In the rows, 128 means zero.
One turn moves each row of this set onto another row. After a few examples, where does it send each row asked below?
rofo: [142 141 105 100 152 123 124 135 130 129 152 156 101 140 151 123  91 126
 141 126 133 150  98 113  85 117 119 138  95 117 135]
somi: [148 119 126 134 126 100 131 152 151 122 167 137 118 105 114 101 148 112
 126 146 134 166  99  92  83 132 126 130  99  95 129]
zas: [146 109 120 115 151 123 124 179 136 113 176 147 113  95 130 115 128 117
 120 136 109 135 103 119 121 161 133 121 120 107 117]
Pezoz: [142 132 123 130 137 112 148 160 159 122 172 140 128  98 112 121 137 113
 145 132 112 149 102 102 110 149 134 126 109 108 122]
muroz: [110 117 135 135 145 111 117 147 143 118 115 134  82 124 132 126 121 128
  94 106 121 149 133 120 109 141 127 149 104 110 131]
gusig: [151 107 137 132 156 125 132 164 121 118 166 146  94 108 125  81 109 111
 104 117 121 149 123 104 120 144 136 136 114 101 136]
vog: [102 105 139 140 141 102 122 146 149 112 133 136  86 124 145 112 132 122
  94 110 132 145 141 111 101 128 126 142  94 101 125]
Mub: [144 104 138 124 158 133 133 166 118 117 157 129 100 120 119  90 120 116
 113 118 115 137 126 103 112 146 146 125 112 115 137]
sovan: [143 136 109  99 153 129 128 130 134 128 126 170 116 133 142 117  96 122
 136 141 133 144 102 108  93 112 110 147 101 110 124]
futo: [112 100 108 120 120 112 118 149 145 159 149 166 107 134 131 113 143 115
 106 133 140 151 116 116  84 140 104 132  85 108 102]
Gegun: [115 105 112 112 123 108 129 169 145 153 143 160  88 130 124 108 141 121
 106 134 126 154 109 112  75 144 107 132  78 124 107]
Gupi: [161 112 132 129 141 117 130 147 127 121 170 139 108 124 121  80 115 114
 118 132 146 163 108  96  97 116 138 129 102  96 140]
Gune: [128 133 129 127 142 114 150 141 148 122 141 158 129 105 131 114 132 116
 135 117 118 134 129 116 107 109 112 153  81 157 130]
mig: [147 121 111 106 126 122 140 145 139 127 138 153 112 116 138 142 115 125
  99 144 136 138 109 165 118 140 129 126 108 120 119]
nuvu: [143 123 105 111 125 126 135 159 135 133 140 171 118 102 134 136 113 128
  96 146 145 161 112 157 115 133 130 134  96 119 124]
demed: [105 103 106 114 131 124 129 166 156 159 124 158 105 123 127 105 140 127
 114 148 132 154 113 112  81 143 109 136  89 112 107]
futi: [146 116 129 143 125 100 130 151 137 122 158 160 119 104 107 109 147 110
 119 133 141 153 102  80  87 135 135 123  97  91 131]
defu: [134 123 121 140 144 111 131 159 160 116 175 148 140  99 124 119 137 117
 147 129 126 145 101  97 109 137 145 127 102 107 121]
bik: [116 126 137 117 143 107 146 130 151 114 153 141 124 105 145 123 128 112
 130 114 117 117 140 111 114 130 106 155 105 137 129]
kigi: [141 114 112  99 123 125 147 140 127 131 147 168 108 126 136 132 106 122
 101 132 144 141 118 150 116 144 130 113 105 101 119]
viru: [156 107 133 117 140 117 135 152 112 123 165 138 104 115 118  98 119 127
 118 131 149 151 103  88 105 109 132 125 106  98 154]
kapap: [121 120 125 133 140 110 139 128 160 127 154 147 129 112 145 117 143 111
 130 127 124 120 131 126 106 117 113 155  95 149 119]
ruvib: [111 132 124 142 156 117 109 152 149 116 122 145  92 112 144 114 123 124
  98 111 122 158 133 113  95 146 135 160  94 118 134]
Nafa: [152 139 123 106 141 113 131 118 130 119 153 159 122 138 149 133 103 111
 131 127 133 139 111 110  89 105 109 133  99 103 122]
regub: [107 102 119 113 116 110 127 165 152 153 146 145 115 133 127 126 140 117
 102 132 134 152 118 124  85 149 120 127  89 100  98]
Varit: [106 117 128 141 155 113 122 159 151 119 104 147  88 117 140 107 118 131
  98 124 128 146 127 108 102 126 126 162 100 115 125]
daz: [137 129 117 107 145 118 122 119 124 132 145 162 107 142 141 129  93 121
 135 112 134 147 106 104 101 109 102 140  99 105 131]
Dov: [139 119 103 115 134 132 150 160 136 140 120 174 104 115 134 128 106 131
 102 155 141 142 107 149 106 133 132 125 108 114 120]
bami: [142 111 122 121 147 123 145 181 142 125 178 148 106  96 122 114 117 118
 125 120 114 148 109 116 133 157 135 126 119 103 124]
veme: [121 128 122 127 151 126 153 134 157 126 132 155 117  98 142 115 129 121
 136 137 119 119 130 111 105 117 104 152 101 147 133]

bik goes to regub
Gegun goes to rofo
And these:
muroz goes to mig
demed goes to sovan
gusig goes to bami
zas goes to defu

One turn moves each row of this set onto another row. After a few examples, where does it send each row asked below?
doraf: [113 111 124 141 125  95 131 122 103  98 126 112 150 126 105  99 108 157
 127 137 129]
rika: [148 116 141 129 119 148 111 127 140 122 125 109 146 111  96 125 131 125
 131 131 109]
Nugar: [136 135 128 131 102 140 146 135 138 122 126 113 119 120 133 120  85 150
 128 114 130]
big: [139 118 124 134 120 137 130 129 144 137 133 116 142 125  84 112 143 115
 124 104 130]
miv: [136 122 134 131 137 127 131 121 121 120 130 101 131 135 139 105 121 192
 125 137 141]
vem: [144 132 103 124 131 141 130 103 126 128 113 121 128 151 113 119 127 133
 111 151 128]
nal: [138 125 133 154 137 110 121 114 144 115 130  98 151 131  94 109 102 125
 158 129 147]
fikam: [126 127 138 131 140 109 121 129 133 123 131 132 123 105 125  82 100 129
 137 116 145]
buna: [131 125 115 133 116 114 122 148 135 124 146 117 151 127 121 128  89 159
 152 110 127]
mip: [149 135 136 132 129 119 119 119 116 145 131  99 159 130 108 127 122 135
 153 148 142]
lozif: [135 136 112 124 108 133 155 150 114 146 127 103 137 127 107  88 122 136
 117 114 136]
pog: [138 164 107 151 141 124 142 132 108 121 134 117 129 144  98  94 102 140
 149 120 128]
dip: [175 121 124 131 119 120 136 123 135 100 135 116 139 103 118  92  92 142
 128 116 138]
Nere: [103 120 109 124 129 136 121 144 127 127 156 117 130 119 115 121 110 142
 143 133 136]
taku: [133 135 114 141 122 141 141 144  90 144 127 127 126 122 105  95 109 145
 113 135 116]
zod: [113 132 112 143 155 132 114 127 100 111 134 135 138 127  97 120 123 146
 109 125 127]
Sis: [134 129 115 132 127 108 121 131 132 132 133 117 137 143 113 105  77 166
 117  95 131]
Sof: [124 133 100 144 130 164 108 124 133 111 128 121 132 121  95 109 108 143
 114 140 129]
gosa: [140 123 113 129 125 125 136 112 135 128 129 116 147 142 116 100 137 145
 117 173 131]
guz: [159 117 139 130 141 118 129 117 114 155 130 118 132 139 116  87 137 162
 122 106 129]
Vomi: [142 124 143 138 140 118 133 108 125 147 134 120 151 119 121  89 104 164
 133  91 123]
lis: [138 111 121 143 125 136 128 123 142 112 137 114 144 150 104  94 154 130
 127 132 139]
nepim: [147 116 150 141 121 117 125 124 156 118 131 111 145 107 114 127 115 150
 140 115 112]
kezav: [140 127 107 127 119 125 134 142 137 125 148 115 115 141 103  71 100 158
 114 131 122]
volo: [122 138 134 124 122 159 117 123 148 112 132 103 130 132 105 125  96 133
 127 133 129]
gitun: [142 123 106 131 130 125 138 125 116 125 121 105 125 132 103 131  82 178
 126 126 140]
vakab: [151 119 154 134 135 131 114 101 142 129 132 109 147 127 100 129 113 156
 149 135 128]
Teles: [166 137 141 142 148 101 121 115 112 130 154 103 121 141 127 108 111 144
 130 115 133]
fem: [133 134 121 145 123 120 118 127 114 123 132 113 129 112 110 109 118 185
 123 163 135]
Kidet: [155 144 126 140 128 136 138 124 120 148 134 117 123 127  94  95 153 145
 119 106 129]
Gaf: [133 134 118 140 124 108 126 129 129 115 134 112 137 129  97 103 154 108
 129 132 137]
bon: [161 128 120 134 153 118 122 102 108 120 124 115 138 151 118  79 127 144
 113 120 132]
dek: [122 129 112 140 110 112 128 145 152 115 156 124 127 140 110 102 109 155
 127 100 132]
roru: [141 145 125 131 136 118 106 144 106 124 131 130 139 124  99  86 109 143
 130 148 103]
dukol: [144 135 123 154 150 119 150 129 134 112 138 125 124 106 119 127 109 138
 125 104 151]
ger: [151 129 145 141 144 121 130 109 112 113 127 111 154 136 108 133 107 128
 144 147 122]
mesos: [147 138 103 130 141 121 101 137 126  95 145 101 130 126 117 117 113 134
 113 129 112]
lag: [157 124 138 129 139 124 124 108 107 139 120 112 124 161 110 110 115 136
 102 119 126]
nif: [127 123 119 133 128 140 134 132 154 122 130 110 134 121 144  91  90 161
 121 116 137]
rozot: [137 118 155 139 149 130 121  98 119 140 118 113 149 126 105 101 118 172
 131 129 132]
guf: [140 140 122 141 120 126 124 120 151 132 135 118 123 116 103 108 134 137
 126  80 130]
rumer: [153 141 105 148 122 120 127 127 113  98 123 123 143 126  79 108 123 168
 129 141 128]
vuzo: [134 138 115 120 126 132 138 107 106 149 131 123 144 140 117 112 126 131
 129 157 131]
Tebe: [146  99 114 141 123 116 130 129 117 112 134 109 135 137 112 100 130 114
 123  96 131]
fupes: [118 142 117 130 108 123 144 131 139 133 142 105 129 108 133 106 105 159
 120 113 153]

miv goes to volo
pog goes to doraf
big goes to guz
And these:
dek goes to Sis
Sof goes to taku
nepim goes to guf
fupes goes to nif
dip goes to dukol
gitun goes to Nere
rozot goes to rika
gosa goes to vem
zod goes to roru
nal goes to Tebe
bon goes to ger
lis goes to lag

